The rows of Y fall into a few groups, which share some directions, and each row is roughly a mix of its group's hidden directions.
Y:
[[ -2  18  44 -19  12  -4 -15  -2  17  24]
 [ -4 -18 -36  -1  18 -36  -8   0 -17 -16]
 [ 28   7 -34 -31   9  15   1   1  -9 -22]
 [ 11   9  28  11 -20  38  10 -24   9 -12]
 [-31 -13  17  36 -16 -12  12 -20  -3  12]
 [ 32   0  10  27   0  10   0 -35  25  -4]
 [ 18  10   2  30   3 -14   8 -41  -4 -23]
 [ -4  -7  20 -48   5  10 -15  25  11  -1]
 [  1   8  41 -14 -31 -22 -18  -3 -10  -5]
 [ 19  31  24 -23 -33   7  11  -1  -9   3]
 [ -2  31  15  22  14 -32  24  -3 -16  -7]
 [  0   9  26   2 -44   8  -1 -18 -14 -23]
 [ 11  -1   2 -43  21  17 -24  16  14  13]
 [  0  -6  -8  35   0 -11  41 -24   2  12]
 [  4  -2  15   4 -17  37 -11 -32  10 -26]
 [-23  -5  -7 -30  -1  15  16  35  22  10]
 [-13  10 -16  13  -4  -1  55  -5  -6   2]
 [ -7 -16 -34 -26  -4  -7  -1  38 -13  -1]
 [ 33 -18  -3  -4  -3  39 -10 -18  19   8]
 [  0  16   7  34   1  11  24 -34  -6  21]
 [ 12  14  26  18 -18  19   9 -35   0  23]
 [-22  21  24  36  -9 -30   4  -3  -1   0]
 [ -1 -10 -31  23  18 -24  28  23  -7   1]
 [-33   8  -7  35  15   7  33  -2  -3   3]
 [ 15 -12 -14 -42  14   3 -10  24   2  25]
 [-19  24  41  -3 -23  11   2  17   9  11]
 [ 11  25  -4 -31 -10  21 -10  13  23 -28]
 [ -8 -18   3 -32   0  29   0  18  26  25]
 [-19  12  15  40 -17   6  25 -20   7   6]
 [  3  10  12  30  -3  26  33 -30  -1  -2]
 [ -2  29  38  -1 -27  23  14  -6   4   8]
 [-12  16  32  32  -9  19   9 -24  12   8]
 [ 22  -2 -26 -29  18 -23 -21  15 -12 -13]
 [-16   8 -24   2   4   6  35 -14 -26 -27]
 [ -4  36  -2  28   1 -20  23 -10 -20 -17]
 [ -8  31  27  22 -14 -12  18 -24  -4 -17]
 [-21   6  12  -8   7  29  12   5  35  29]
 [ 36  19  21 -31 -10  19 -16  -8   3   2]
 [ 21   7  14 -31 -16  26  -7   6   5  33]
 [  3 -21 -24  16  -1 -44  -6   8 -18 -15]
 [ 17 -18 -12 -41  31   6  -6  13   7  10]
 [  1 -14  -9 -23  17  -6 -26  32  19  25]
 [-15  -9 -12 -12  21  -5 -15  49  11   5]
 [  2  22  38  25 -10   4  -9 -18  18  21]
 [ 29   2   5   2  27   6 -31 -32  -4  13]
 [ 28 -32 -15 -14  -4  25 -19 -14  11  15]
 [  8   6 -22  39  -1 -21  26 -10 -19   8]
 [-17 -16  -6 -27  -3 -20 -34  30  -2   7]
 [-22  15  17   3 -33  15  32  -2  21   9]
 [ 12  -4  24 -44 -23  17 -17  11   1   3]
 [-19  13 -21   3  -3   1  45   4  15  23]
 [ -6 -29 -19 -24  25  -2 -26  23  14  -2]
 [ 13 -10 -12  11  -9  -6  27 -23 -27 -34]
 [ 27   9 -16 -12 -16  10  20 -40 -14 -13]
 [ 19  -5 -27   0  23 -40 -15  -1 -12 -15]
 [-13  -3 -36  26  27 -18  19  -5 -14  -1]
 [ -1 -17   6 -15 -30  39   4 -10  15  22]
 [  1  20  38 -18   9   5  -4   8  18  33]
 [ -2 -28 -45  -1  22 -19   3   5   5   8]
 [ 18 -19   0  -1 -25  32  -1 -36  13   7]
 [ -5  14  26  20 -11  23  37  -8  12  18]
 [ -4  17 -17  34  14 -28  10 -12 -19 -21]
 [ 26 -13   1 -29  -2   3 -45   1   7   3]
 [ 33   7 -14  10   7   1   6 -40 -11 -25]
 [-14  12   2 -15  14 -25  -4  48   5  11]
 [-29  11  30  11 -26  11  23   3  16  16]
 [  3 -19 -35  13  32 -24 -11  -4 -13 -11]
 [  6 -15   5 -23 -10  46 -25  -8  -9  -2]
 [  7  12 -13  21  17 -32 -11  -8 -24 -30]
 [-21 -28  -7  22  36  19  -9  -7  11  13]
 [ -8   2  29  33  -1  20  -6 -31  15  13]
 [  7 -21  -3 -37  12  11 -26  14  26  12]
 [-10  15  32 -11  -4  -4 -12  36  23  19]
 [-36   7 -26   5  -1  16   1  36  10   9]
 [ 23 -33 -26   1   8 -27 -18  -5 -10 -15]
 [ 34 -18 -35  -1  25  -8   7 -11  -8  14]
 [-21  -2 -12 -21   4 -27  10  42 -14   0]
 [  0 -17 -10 -41  -8   1  -2  39  -7  -9]
 [ 20 -12 -11 -34  17  27  -9  12  14  24]
 [-10  -9  -4 -44 -24   9  -9  18 -14 -20]
 [ -6   3 -14  24 -11  16  17 -34   6 -34]
 [-10  22  12  45  -6  -6  17 -25  -7  -7]
 [ -5  23  14   5  -8  46  12  -9  10 -24]
 [ -5 -17 -16 -41   3 -15 -16  33  -7  -2]
 [ 23  -1  24  -8 -45  12   5 -17  -2  14]
 [  3 -27  -3 -13   5  18 -15  -8  36  31]
 [ 12   8  13  26   8 -41 -13 -12   2  27]
 [ 11 -13  -2 -37  17   1 -36  19  14  -5]
 [ 10  12 -17  32  26 -21  -4 -33  -4   1]
 [-16 -10  -5  -5   2 -48 -29  12 -11  -4]
 [ 14  13  23  14  22 -16 -14 -30  13  27]
 [ -5 -21 -35 -11   7 -22 -15  -8 -20 -28]
 [  7 -23 -10 -26 -23  32  -9  24   5 -17]
 [ 28   7 -11 -13  13 -16 -15   4 -41 -19]
 [-27  19  35 -11 -25 -22 -12  12  -1   4]
 [ 31 -11 -41 -24  -1 -10  -7  -9  11 -11]
 [-39 -16   7   7 -11   6 -15  26  29   5]
 [ 18 -20   9 -13  -3   2 -49 -15  16  -4]
 [-11 -11   7 -44  -9 -17 -20  25  -9 -13]
 [  3  -6 -37 -22  13  30  15   8 -21 -12]
 [ 22   3   5  31  11  12  -4 -40  -5 -23]
 [ 24 -27 -27  11   5  25  14 -19  17  12]
 [-11 -42 -26  24  18 -11 -12   3   5   9]
 [ 16 -14 -18 -38  17 -26  -7  11 -18  12]
 [ -8  31  15  28  13  12  11 -29  15  17]
 [ 25 -22  -8   0  13  -1 -35   5  24  26]
 [ -9   6  13  -4 -10   5 -14  41  22  32]
 [ 10 -19 -37  -5  23 -30 -18  10  -9  -9]
 [ 17 -13 -18 -41  13 -10 -23  22   0  -6]]

Here is one row from each group, named. Which group is each of the other rows in?
[-25   7 -11  23   3   4  47  -5 -15  -3] => (36)
[ -5 -20  -2 -27  21   4 -29  32  -5 -19] => (13)
[-37  21  12  32  -2 -18  -2  18  12   7] => (69)

[  1 -21 -28 -36  12 -17  -5  25 -13  -6] => (69)
[-13 -10 -25 -21   9  31  10  36   4   6] => (36)
[ -2   4 -30  29  18 -23  18 -10 -26  -8] => (13)
[-10   7 -19  14 -22  -7  49  -3  -5  14] => (13)
[ -3 -16   2  21  32 -31 -29  16  -6   4] => (36)
[-12 -18 -26  -7  10 -28 -10  29   1 -28] => (13)
[-23  -9  -1 -11  11 -17 -14  47   7  17] => (36)
[-24  18  15  35  19  17  13 -19  13  12] => (13)
[ -8  16  18   9 -29  30  22 -21  20  -7] => (36)
